In the rows, zero is written as 128.
Where one turn sends some rows of the set: a few examples, then the rows asked:
Q570: [106 115 147 101 149 140 124 128 120 153 109 137 105  88 121 131  91  94
 122 119 118 105 122 147 117 146 131 158 115 164 126 118 119  88]
Q107: [136 137 133 114 111 138 135 129 146 119 122 167 152 149 169  86 150 114
 128 121 112 103 153 128 108 102 141 150  83 154 139 133 142 126]
Q923: [119 135 135 106 113 152 139 145 118 114 133 161 141 135 140 123 182 137
 115 139 103 103 153 104  93  97 122 141 108 141 123 122 127 162]
Q847: [133 125  96 142 140  96 117 118 126 151 133 120 121 167 137  99 124 138
 130 124 154 171 145 140 155 141 166 100 121 121 141 146 148 121]
Q385: [103 124 136 110 142 125 113 139 128 166 131 140 106  74 110 130  94 111
 124 104 105 136 148 118 133 136 131 148 105 155 134 121 116  76]
Q451: [132 120 143 111 142 139 146 139 152 159 155 130 128  92  99 118 141 127
 149 115 120 106 113 137 152 124 121 133  94 143 150 107  84  94]
Q342: [100 116 146 129 141 124  99 114 146 171 129 132  99  82 115 131  90 123
 120 112 122 132 119 110 135 142 142 144 106 154 142 120 105  91]
Q336: [131 119 139 112 156 131 142 174 141 158 148 128 132  91 104 144 121 133
 151 103 139 123 131 139 161 126 117 131 108 125 129 116  98  88]
Q683: [117 130 129 116 153 111 124 125  98 139 118 145 126 133  67 151 127 133
  95 133 157 113  95 120 130 165 144 144 134 134 124 107 116 143]
Q898: [134 130 119 119 109 119 135 151 143 128 108 144 146 131 178 133 118 137
 167 113 158 103 152 119 110 107 146 143 118 110 102 137 156 138]
Q857: [147 109  97 147 115 108 116  93 127 150 126 103 117 157 143  83 125 119
 138 145 142 143 120 142 142 136 159 103 134 131 140 144 126 145]
Q453: [132 115 139 110 153 133 146 168 142 157 143 119 133  88 106 143 118 130
 160 109 142 108 124 142 154 125 115 131 115 122 121 113  96  93]
Q587: [117 132 136 126 104 141 123 127 141 125 146 149 135 128 138 121 177 159
 120 141 109 109 144  78 101  94 131 132 109 127 129 121 114 169]
Q690: [116 133 130 119 154 109 121 129 100 142 121 150 125 133  64 152 129 136
  90 129 155 124 100 117 134 166 144 144 129 135 130 108 117 139]
Q256: [125 150 133 108 134 141 132 170 112 102 137 152 148 130 105 151 166 153
  84 131 119 139 147 106 129 125 120 131 123 116 112 119 117 152]
Q376: [120 127 137 126 156 115 115 119 112 136 124 142 131 138  66 136 128 132
  79 137 149 115  97 114 133 161 142 144 131 140 127 108 105 138]
Q456: [123 120 106 123 135 124 123 123  99 135 121 132 111 164 150  95 117  99
 122 135 119 159 152 164 137 133 143 103 133 149 142 154 166 133]
Q685: [135 132 136 134 100 129 120 106 172 130 132 149 147 140 166  85 145 136
 138 126 121 103 140 101 112  97 151 140  88 140 142 132 127 136]
Q803: [124 138 138 105 119 153 152 144 124 116 130 170 143 129 152 117 175 141
 102 133  98 102 141 132 106  90 125 140 106 144 130 113 136 159]
Q395: [109 118 137 108 133 130 121 120 133 161 120 118 104  68 115 128  86 106
 144 119 116  99 130 123 121 135 131 149 124 146 117 116 108  90]
Q581: [120 135 141 133 105 139 131 118 156 132 146 150 136 119 147 116 168 170
 112 135 107 108 126  97 116  85 136 126 109 126 137 112 118 169]
Q24: [145 117  94 126 132 118 129 127  96 140 119 132 126 166 143  87 135 100
 116 133 128 158 144 170 141 140 149 113 121 150 144 148 148 129]
Q896: [100 120 142 111 151 127 111 142 121 164 121 150 103  87 117 141  92 111
 115 104 121 141 134 132 133 146 135 153 101 161 138 123 123  83]
Q621: [118 136 132 126 127 131 130 176 131 129 137 163 145 121 152 150 150 175
 106 112 128 144 160 107 129  90 128 129 115 113 116 126 144 156]
Q788: [119 122 104 140 125 110 109 110 117 150 135 127 103 156 147  99 118 121
 127 128 123 175 145 138 146 132 153  94 127 139 154 153 158 138]
Q228: [105 110 142 116 138 128 114 113 137 164 114 120  98  80 121 139  81 114
 140 121 132 102 109 126 120 146 140 150 126 146 122 116 109  99]
Q631: [128 135 119 128 114 112 122 162 144 135 123 163 146 134 171 134 124 149
 150  98 149 140 168 106 126 106 147 138  99 115 121 143 159 128]
Q959: [127 152 131  91 121 146 152 146 105  99 129 147 139 125 105 146 175 141
 107 145 114 102 126 118 111 127 123 135 126 119 115 106 115 165]
Q32: [119 127 130 117 115 140 132 158 124 118 127 137 141 126 146 148 153 155
 135 135 135 100 153  93  96  98 123 135 134 108  93 127 129 170]
Q639: [139 120  96 118 143 113 143 120 108 134 110 111 123 168 144  98 120 110
 146 139 157 125 136 171 133 144 157 111 140 125 118 142 153 126]
Q298: [125 115 105 122 124 123 130 105 106 136 113 114 105 157 155  98 111  98
 145 145 128 129 133 163 126 134 149 102 148 138 132 148 159 147]
Q943: [129 143 135 116 122 140 132 142 130 105 134 123 143 122 108 149 156 159
 107 147 131 104 124  96 120 123 126 126 142 100  99 111 102 168]
Q333: [115 133 128 122 121 135 122 172 121 124 139 157 142 130 141 150 161 162
 116 123 126 135 170  86 110  97 123 134 117 114 108 133 135 159]
Q756: [132 122 144 102 147 143 152 147 142 154 150 135 129  94 100 119 141 118
 147 115 117 103 116 149 148 124 117 137  94 147 149 107  89  91]
Q637: [125 113 108 144 121 114 110  92 130 148 128 104 105 154 151  94 107 118
 140 143 131 144 131 137 137 130 154  94 146 129 139 150 147 149]
Q413: [141 118  91 145 123  99 112 121 111 155 131 124 118 158 140  98 127 128
 127 125 140 179 141 142 154 139 158 102 121 132 148 151 144 133]
Q486: [120 129 138 119 160 118 119 126 105 134 121 147 132 140  66 137 129 127
  76 136 149 114 100 122 132 163 139 146 131 145 126 109 110 137]
Q354: [105 120 139 121 132 123 107 118 144 169 132 124 102  69 111 125  90 120
 134 112 111 123 133 107 131 133 134 144 112 147 132 119 103  85]
Q614: [136 128 100 119 144 114 136 115 108 138 124 137 125 177 135  82 143 109
 118 132 132 153 145 168 143 143 158 112 111 148 149 142 152 116]
Q227: [139 120 103 137 128 108 127  83 136 145 127 104 118 165 138  79 131 125
 143 145 144 127 121 146 139 139 168 102 128 128 139 137 132 133]
Q183: [125 127 132 118 119 140 144 157 132 121 122 137 144 116 160 148 140 162
 131 131 138  95 140 119 109  90 128 130 141 103  93 119 137 169]
Q61: [124 153 132 117 115 131 130 135 128 115 150 147 135 122  99 145 175 168
 100 136 117 132 126  86 128 123 131 123 115 112 132 109 105 164]
Q672: [108 123 137  96 142 136 127 136 119 156 119 135 108  75 114 127  93  96
 130 114 106 111 142 135 120 136 127 155 115 159 124 119 116  80]
Q872: [147 112  91 124 123 114 136 116 100 139 108 110 121 159 149  98 121 102
 146 142 147 130 129 169 131 141 153 112 144 132 125 146 146 141]

Q342 goes to Q228
Q486 goes to Q690
Where do these go?
Q587 goes to Q32
Q614 goes to Q847
Q107 goes to Q631
Q959 goes to Q256
Q354 goes to Q395
Q24 goes to Q413
Q451 goes to Q453
Q803 goes to Q621
Q456 goes to Q788

Where one turn sends some rows of the set: a few examples, then the rows asked:
Q584: [120  79 143 108 134 140 114 169 127 161 141 128 133 134 158 135  90]
Q978: [129  87 128 103 120 115 114 100 141 127 163 122 133 115 132 150 119]
Q80: [153 112 125 138 162 149 100 129 120 150 125 102 110  94 144  76 151]
Q326: [107  93 133 139 139 152 144 178 132 146 104 102 143 125 167 144 125]
Q767: [127 108 125 149 171 122 140 108 153 135 145 117 182 126 142 123 143]
Q226: [115  86 113 126 155 100 115 103 153 105 139 117 144 112 130 115 127]
Q524: [128 119 122 115 127 131 105  83 169 143 132 127 147 118 150 126 148]
Q332: [132  73 165 107 138 119 126 108 132 111 160 107 149 103 125 137 155]
Q407: [125 122 153 128 180 119 135 120 144 151 148 147 167 124 119  99 141]
Q775: [124  93 134 112  90 173  98 144 131 161 141 121 122 122 163 126 121]
Q348: [103 116 138 109 129 132 140  96 145 142 123 136 145 101 113  88 163]
Q153: [109 113 141 137 142 146 114 196 121 138 121 113 137 121 167 127  99]
Q651: [110 119 149 138 115 180 112 173 131 138  92 110 143  98 153 116 122]
Q359: [122  90 169 124 117 161 105 169 110 160 154 117 151 130 168  89 139]
Q397: [129 109 130 120 122 152 109 167 136 149 135 115 102 135 167 152 137]
Q351: [127  85 119 110 169 103 126 114 152 132 149 131 130 130 133 135 136]
Q465: [ 93 114 142 136 117 152 152 175 128 151  98 104 149 114 164 115 127]
Q169: [102  98 121 126 148 114 164 110 144 131 143 112 157 109 126  95 160]
Q54: [132 107 156 111 165 112 132 123 135 142 175 133 162 116 119 134 108]
Q532: [154 146 152 144 169 144 108 127 113 138 114  97 129  83 145 112 130]
Q380: [140 108 134 126 178 132 110 133 123 151  88 107 128  91 149  83 116]
Q418: [114  60 165 118 129 154 110 167 110 150 115 122 150 130 161 112 117]
Q271: [112 114 137 154 133 161 147 188 120 153 144 107 140 129 161 116 148]
Q246: [110  97 167 105 122 109 133 106 123 115 160 111 151  98 129 111 151]
Q919: [118 102 127 139 112 166 106 183 125 132 128 100 108 116 160 126 134]
Q86: [124 105 175 130 141 118 117 102 118 118 153 122 182 112 137 129 135]
Q363: [109 135 165 127 127 165 143 179 114 160 131 131 131 120 132 100 152]
Q393: [107 101 161 112 102 180 123 147 121 167 112 133 147 105 134 101 125]
Q569: [136 115 130 133 148 131 119 126 101 125 107  93  98  80 135 108 139]
Q313: [120  83 112 118 149 120 151 107 165 125 141 100 150 109 136 123 162]
Q22: [126 120 136 131 175 112 120 117 160 126 163 120 171 105 124  96 134]
Q873: [151 148 142 145 161 128 101 127 109 135 123  99 122  91 160 116 122]
Q394: [110 102 137 116 152 126 136 104 158 116 127 118 157  84 106  88 145]
Q122: [141 119 143 121 168 119 128 137 104 128 114  92  99  77 135 109 129]
Q187: [150 116 127 128 169 130  99 138 121 153 135  99 105  95 156  77 138]
Q390: [135 114 123 136 137 137 102  88 164 119 145 114 161  99 132 110 150]
Q117: [134  79 167 111 120 168 100 168 135 160 147 107 142 122 172 116 140]
Q489: [118 100 166 112 142 161 132 182 116 171 155 134 144 121 133 101 116]
Q182: [133 108 122 135 162 130  95 118 113 146  91 107 122  96 160  88 114]
Q400: [117 125 125 130 141 129 138  95 169 140 138 106 182 104 150 110 152]
Q464: [113 109 151 131 158 136 133 186 117 154 121 131 130 136 150 140 110]
Q249: [118 116 131 132 112 171 136 178 143 154 133  89 130 117 174 128 153]
Q254: [103  77 168 100 111 150 113 160 123 152 111 112 149 116 175 101 119]
Q593: [111 116 153 129 133 164 130 204 123 140 133 107 124 104 140  98 134]
Q840: [133 110 176 108 130 122 114  97 143 121 147 108 179  96 148 136 135]
Q772: [124 118 149 112 103 151 114  81 142 142 144 129 158  97 125 129 135]
Q44: [114 106 166 105 134 138 149 109 127 142 154 133 158  91  96 103 136]
Q454: [103 130 146 118  97 168 121 147 132 155  93 124 127 109 159 127 135]

Q775 goes to Q772
Q351 goes to Q397
Where do these go?
Q271 goes to Q767
Q840 goes to Q254
Q593 goes to Q22
Q187 goes to Q873

